Here are some points, each followed by its number:
c(-23, 16, 40, 28, -6, 3, 31, 41, 21, 1, -3, -8, -25, -31,
  -18, -5, -6, -4, 0, 6, 10, 34, 60, 67, 49) 0
c(46, 57, 60, 36, -19, -51, -29, 12, 27, 6, -2, 14, 16, -14,
  -48, -39, -17, -24, -43, -37, 6, 30, 27, 14, 10) 1
c(56, 26, -14, -26, -38, -69, -88, -56, 0, 21, 15, 35, 83, 96,
  63, 31, 30, 26, -5, -40, -45, -13, 8, 13, 6) 2
c(-49, -29, -1, -13, -37, -18, 44, 78, 44, -11, -44, -55,
  -78, -108, -105, -69, -27, -18, -26, -31, -28, -20, -12, 2,
  13) 3
c(-82, -21, 26, 2, -43, -23, 28, 38, 7, -13, 0, -10, -43, -47,
  -4, 35, 25, 7, 11, 38, 60, 79, 94, 92, 61) 4
c(-26, -55, -69, -50, -14, 12, 18, 19, 22, 14, -1, -13, -1, 19,
  29, 35, 47, 56, 50, 20, -17, -35, -35, -21, -4) 5
c(13, 5, 10, 36, 56, 45, 25, 16, 9, -6, -20, -8,
  6, -5, -27, -33, -12, -2, -9, -16, -29, -55, -86, -108,
  -100) 6
c(-23, -82, -122, -94, -24, 8, -12, -35, -10, 35, 53, 52,
  66, 86, 71, 26, -2, 5, 15, -9, -48, -69, -54, -28,
  4) 7
c(40, 6, -24, -16, 11, 2, -23, -25, -7, 0, -18, -24, -3, 0,
  -13, -35, -40, -29, -33, -42, -41, -28, -8, 8, 34) 8
c(-10, 27, 41, 12, -15, -16, 0, 6, 5, 10, 14, 9, -8, -8,
  -1, -11, -27, -34, -24, -11, 4, 38, 83, 97, 72) 9
c(10, 14, 27, 27, 28, 33, 46, 46, 33, 24, 26, 26, 20, 18,
  19, 32, 40, 37, 32, 24, 11, -13, -34, -39, -32) 10
c(5, 9, 29, 40, 41, 42, 50, 44, 26, 8, 10, 14, 0, -20,
  -36, -28, -17, -12, -10, -9, -9, -37, -72, -88, -79) 11
c(2, 6, 33, 49, 51, 42, 44, 43, 20, -2, -6, 7,
  4, -20, -41, -30, -12, -7, -12, -6, -6, -37, -83, -106,
  -96) 12
c(62, 30, -11, -12, 1, -20, -59, -55, -11, 17, 11, 12, 36, 58,
  40, 21, 16, 19, 12, -3, 0, 10, 13, 13, 14) 13
c(-13, -21, -40, -45, -44, -41, -54, -58, -37, 0, 23, 23, 26, 50,
  69, 61, 31, 17, 17, 21, 26, 39, 52, 55, 46) 14
c(-39, -9, 19, 11, -2, 15, 50, 57, 26, -8, -30, -42, -62, -74,
  -70, -58, -43, -35, -31, -32, -29, -16, 15, 33, 24) 15
c(-14, 23, 59, 45, 8, 18, 56, 56, 11, -37, -62, -78,
  -106, -126, -123, -104, -91, -77, -63, -56, -48, -25, 10, 26,
  13) 16
c(30, -56, -118, -94, -35, -11, -35, -43, -15, -1, -11, -14,
  5, 22, 0, -26, -26, 15, 25, -13, -63, -90, -88, -71,
  -32) 17
c(-40, -75, -100, -78, -9, 35, 19, -9, 1, 35, 38, 17,
  19, 50, 64, 34, 14, 38, 67, 43, -18, -42, -23, -10,
  -14) 18
c(28, -11, -42, -18, 34, 35, -16, -49, -35, 4, 14, 9, 28, 47,
  53, 35, 21, 32, 46, 46, 20, -19, -52, -71, -57) 19
c(28, 10, 3, 25, 54, 43, -5, -37, -42, -17, 0, 12, 33, 41,
  50, 45, 26, 21, 19, 31, 20, -10, -47, -60, -30) 20
c(-43, -19, 3, -21, -43, -21, 37, 66, 41, 1, -29, -40, -59, -68,
  -57, -39, -14, -8, -16, -34, -41, -20, 22, 44, 39) 21
c(44, 5, -25, 4, 56, 45, -19, -57, -45, -7, 5, 12, 38, 55,
  59, 39, 27, 34, 47, 54, 40, 10, -23, -38, -16) 22
c(-12, 52, 91, 61, 7, -7, 21, 34, 9, -15, -23, -23, -40, -53,
  -30, -1, 14, 6, 3, 22, 47, 71, 84, 75, 41) 23
Which point above is nearest to each new point? Its number follows each.
c(12, 21, 33, 45, 40, 35, 35, 28, 13, -3, -4, 5, 8, 9,
  16, 31, 40, 34, 25, 24, 20, 4, -20, -26, -18) 10
c(54, 67, 75, 49, -15, -50, -20, 29, 40, 7, -9, 9, 8, -30,
  -72, -56, -25, -29, -53, -46, 3, 28, 23, 9, 8) 1
c(-2, 12, 32, 31, 35, 42, 50, 39, 22, 20, 30, 36, 26, 21,
  38, 54, 56, 42, 41, 42, 32, 5, -21, -33, -30) 10
c(-56, -31, 5, -7, -35, -14, 58, 98, 56, -12, -52, -64,
  -89, -125, -125, -83, -33, -20, -29, -37, -35, -27, -18, -3,
  9) 3
c(-2, -27, -49, -63, -65, -71, -69, -51, -25, -5, 4, 12, 25, 41,
  47, 51, 45, 27, 7, 0, 10, 23, 33, 43, 55) 14
c(-99, -69, -33, -6, 17, 53, 62, 24, -17, -12, 10, -3, -37, -32,
  11, 36, 21, 9, 36, 66, 56, 19, -17, -23, -26) 5
c(-13, -37, -72, -75, -65, -61, -74, -70, -33, 3, 22, 28, 41, 63,
  84, 77, 61, 40, 36, 36, 39, 45, 46, 55, 58) 14
c(20, 48, 60, 42, 3, -12, 0, 15, 7, -15, -26, -33, -38, -41,
  -21, 11, 28, 34, 28, 40, 52, 66, 69, 54, 35) 23
c(-28, -58, -69, -46, -6, 23, 31, 30, 30, 16, -2, -15, -2, 18,
  25, 31, 48, 62, 58, 23, -22, -44, -45, -31, -14) 5
c(-25, -24, -38, -51, -46, -41, -53, -58, -37, 2, 20, 18, 19, 49,
  82, 77, 49, 27, 28, 31, 37, 53, 77, 86, 66) 14
c(47, 57, 61, 38, -15, -47, -25, 15, 28, 4, -7, 8, 10, -20,
  -55, -44, -19, -24, -44, -38, 5, 29, 26, 14, 11) 1
c(-59, -29, -5, -21, -47, -16, 43, 71, 44, 4, -18, -36, -61, -65,
  -47, -20, -9, 5, 0, -19, -33, -15, 27, 48, 35) 21
c(-2, 11, 32, 33, 37, 43, 49, 39, 22, 18, 25, 32, 22, 15,
  28, 42, 47, 35, 34, 36, 27, -1, -29, -43, -39) 10
c(-8, 12, 32, 29, -2, -7, 18, 43, 35, 5, -12, -6, -4, -11,
  -13, 12, 33, 42, 27, 21, 30, 39, 36, 24, 15) 0
c(1, -5, -24, -29, -22, -30, -56, -73, -51, -9, 7, 3, 7, 34,
  45, 30, 2, -6, 2, 10, 21, 37, 55, 60, 49) 14
c(-48, -33, -20, -32, -50, -19, 31, 57, 38, 5, -15, -31, -49, -50,
  -36, -17, -8, 8, 3, -19, -40, -24, 15, 38, 29) 21
c(-13, -23, -46, -52, -48, -45, -61, -66, -41, 4, 33, 36, 40, 68,
  90, 77, 40, 22, 23, 26, 29, 42, 59, 64, 53) 14
c(-10, 34, 56, 38, 3, -5, 7, 10, -1, 6, 23, 21, 4, -1,
  4, -3, -37, -56, -53, -30, -2, 37, 79, 93, 75) 9
c(93, 94, 85, 61, 1, -42, -36, 9, 28, -3, -25, -12, 4, -23,
  -65, -61, -31, -15, -34, -37, -4, 29, 35, 15, -1) 1
c(64, 34, -6, -20, -38, -74, -90, -53, 4, 20, 10, 33, 82, 94,
  56, 28, 33, 29, -5, -43, -47, -14, 4, 8, 0) 2
c(-5, 7, 21, 19, 22, 28, 33, 24, 15, 18, 28, 33, 26, 26,
  45, 58, 57, 40, 38, 39, 32, 11, -9, -18, -17) 10
c(4, -35, -75, -77, -66, -78, -90, -65, -21, -5, -13, -2, 36, 68,
  64, 61, 69, 66, 36, 2, -1, 14, 22, 30, 37) 14
c(-9, -25, -50, -55, -50, -48, -66, -68, -40, 3, 29, 34, 42, 68,
  84, 70, 36, 20, 18, 19, 23, 37, 54, 59, 53) 14
c(4, -11, -38, -48, -45, -56, -72, -66, -40, -8, 5, 12, 31, 43,
  51, 45, 26, 19, 10, 23, 40, 51, 57, 60, 64) 14
c(44, 29, 3, -1, 4, -12, -39, -37, -7, 11, 7, 6, 18, 33,
  24, 16, 11, 10, 7, 0, 8, 18, 21, 20, 20) 13
c(65, 12, -30, -4, 26, 15, -29, -40, -17, -3, -5, 0, 22, 23,
  -9, -39, -39, -7, 0, -15, -31, -52, -74, -91, -81) 6
c(-10, 32, 55, 38, 5, -2, 11, 13, 0, 3, 15, 11, -6, -12,
  -10, -16, -45, -59, -54, -33, -7, 29, 69, 82, 63) 9
c(-6, -1, -21, -46, -48, -60, -89, -107, -71, -2, 34, 43,
  51, 82, 96, 60, 9, -15, -3, 12, 25, 53, 86, 87,
  53) 14
c(-24, -54, -67, -48, -14, 9, 16, 17, 22, 13, -2, -11, 3, 23,
  30, 35, 49, 58, 51, 20, -17, -34, -35, -22, -5) 5
c(58, 37, 7, 3, 6, -32, -73, -70, -34, -8, -7, 8, 49, 65,
  52, 33, 27, 29, 14, 2, 5, 12, 5, -11, -13) 13
c(-105, -28, 32, 16, -14, 22, 65, 43, -10, -6, 30, 7,
  -57, -66, -8, 31, -2, -23, 15, 66, 82, 71, 69, 60,
  22) 4
c(11, -14, -47, -66, -63, -68, -67, -51, -26, -8, -10, -14, -10, -5,
  2, 5, 4, -8, -19, -10, 5, 25, 38, 53, 57) 14
c(-14, -28, -50, -58, -49, -43, -45, -40, -26, -1, 1, -9, -7, 10,
  40, 46, 28, 8, -1, 2, 13, 20, 31, 43, 55) 14
